One turn moves each row of this set onto another row. After a few examples, where does it send each row asked below?
Z_813: [-18   2   7   5  -9  14   6 -14  -3 -16  10  11   3   7  -8 -13  -6  15
 -27   2   8  14  -8   5  -3 -23 -21  -4  16  -9  -3 -12 -16   0   2 -18
  18 -16   1 -17  13  16   8   3]
Z_991: [ -2 -26 -10  -8   0 -14  15  -4  -6   5 -13  20  -1  -1  18   2  -5  12
   4  13  -7  17   2   1  -8 -18   0  13  -4   1  24 -11  -6  15   3  -4
 -29  16  18 -14   6   8  -5  22]
Z_230: [-16   0   0   7  -8  20  21 -17  -9 -21   8  14   0   4  -7 -11  -8  15
 -23   1  10  19  -1  11  -5 -22 -20  -1  -2 -16   3  -6 -30  -4  -2 -21
  12 -10  -1 -13  -1  20  16  15]
Z_271: [ -7 -26   4  -5  -5   9   8  -6  -5 -10  -2  -4 -12  14  -2   0  -2 -12
   4  -2   1  10  14 -15  14  16  -2  14   4   3   3   1  21  11   8  -7
 -25   3   6  -6  -6  14   5  -9]
Z_366: [  2 -15   8   6   4  13  -4  -8 -11   7 -12 -17 -17   6 -12  -7   7   9
   4  -9  11 -11  -2 -10  -2 -10 -11  10  -5 -13  14   2 -26   9 -20 -23
  13  -9   5   7  -5  -9  20   9]
Z_977: [-11 -21   2   5  -6  12  18 -19  12  -4  17  13   6  25  -7  18 -18  -1
 -13   0  -2  15   6  11  -8  -4  19   6 -19  14  -9  -5   7  11  -5 -22
 -19  -5  16  -2  10   2   1   9]
Z_237: [  3 -19  -6   5  11  23  -8  -9 -12  -2 -17 -24 -11   9 -16  -5  -1   5
  -4 -11   0 -17  -8  -6  -9 -18   0   5  -7  -8  12  -2 -17   1 -10 -22
  13  -6  -2   1  -4  -9  16  -1]
Z_789: [-22   5  13  17   9   7  -3 -19  -7  -3  -5   2   4  -1   2   1   9   2
 -19   3  13   1  -2   6  -1 -20  -8   6  -8 -14   7   9 -31   4 -21 -19
  21  -4   9  -4  -4   5   5  13]
Z_837: [-11 -11   1  -2  25   6   1 -16   3 -16  -5  16   5  15 -16  -6   6  -4
 -12  -4 -21  -3  20 -14  -3 -10 -16   0 -11  -9   5   1   4  -5 -21  -2
 -12  24  12 -13  -1  -3 -14  24]
Z_275: [-14 -33 -21   4  -8   8  19 -13   6 -11   9   2  -6  23 -11   3  -9 -17
 -15   1  -8  26  12  -6   1  -5  16  16   1   9  -4   3  20   2  -6  -7
 -13   2   4  -8  -9  12  18  10]
Z_844: [ 14 -13 -14  -7  -8  -5  13   5   9  -3  10   0   1  11  -5  -1  -1   4
   6   0  -3  18   4 -16 -18  -5  -3   1  -9   4   7 -14 -13  10 -32   5
 -37   9  11 -19   7  12  -8  22]
Z_763: [ -1 -19 -22   5   3 -14  13   3   2   4 -11   8   4   6  -1  18  -3  -4
  -2   4  -3   5   1  -5  -6 -14  -5  15   9   0  20 -16  -7  12 -29   2
 -37  16  12 -14   2  12  -3  26]
Z_75: [  1 -16 -15   4  -8  19  11  -5  -7 -12   1 -12 -16   7 -29 -10 -14  13
 -12  -4   3   7 -12   1 -16 -17 -20  12   7 -17  -3 -25  -9   3  -5 -26
  17 -11  -8 -10   8   2  22   2]
Z_775: [-16   6  -3   2  14  -4  31  -5   0   0  -8  12 -12  12  -5  -4 -15   9
 -22  -8 -15  13   4   3   4  -2  -8 -13  12 -18 -10  -7 -10   3   2   5
 -25  18  16 -16   0   0   0  17]
Z_887: [  4  -6 -10   2 -11  -4  19   8  13   1 -18  -4  -4  26   0   9 -15   6
   1  -7 -13  31  -9  -2  12 -10 -11   1  -1  -9  -2 -14 -11  -1  11 -16
 -12   5  23 -18  26  -7  21  15]
Z_606: [  3 -21 -19  -6  -8 -19  12  -4   4  -1   0   4   4   3  16 -12  -9  10
   6  15  -4  32   5 -14 -20  -8  -3  -2 -12   3   1  -8  -3   7 -14  -8
 -15  21  17 -22   9   7  -6  21]
Z_782: [-15 -13   5  11  -2  -4  11 -11   1   5   0  -6   5   8   2  19 -17  -6
  -3   2  13   4  11  -3   3  17  -2   7  -8   3 -14  -7  19  19  -5 -24
 -13   8  19  -2   8   4  -9  -6]
Z_648: [-23   2   9  11   8  12  -4 -15 -12   4  -7  -8  10   2   3  -8   9   4
 -27  -6   9  -7  -2  -4   0 -25   0  -5   2  -6   5  10 -17   7  -5 -10
  21  -8   6  -5  -4   5   2   6]
Z_177: [  5 -19  -8  -5  -4   3   7   7   7   0  -6  -7   8  17 -17   3  13  -3
  -1 -12 -13  20  10 -19   0 -20 -13  20 -32  -9  10  -6  10   9  -6 -14
   4  10  16 -13  18 -13   4  26]
Z_563: [  3 -20 -15   5 -12  16  18  -6 -11 -10  -5 -11 -16  10 -21 -16 -16  14
  -4  -5   9  10   0  -8  -5 -12 -27   4   8 -16   3 -14 -19  -3 -11 -28
  15  -8  -5  -4  -4   7  32  14]

Z_275 moves to Z_977
Z_844 moves to Z_606
Now find these:
Z_563 moves to Z_230
Z_887 moves to Z_775
Z_813 moves to Z_648

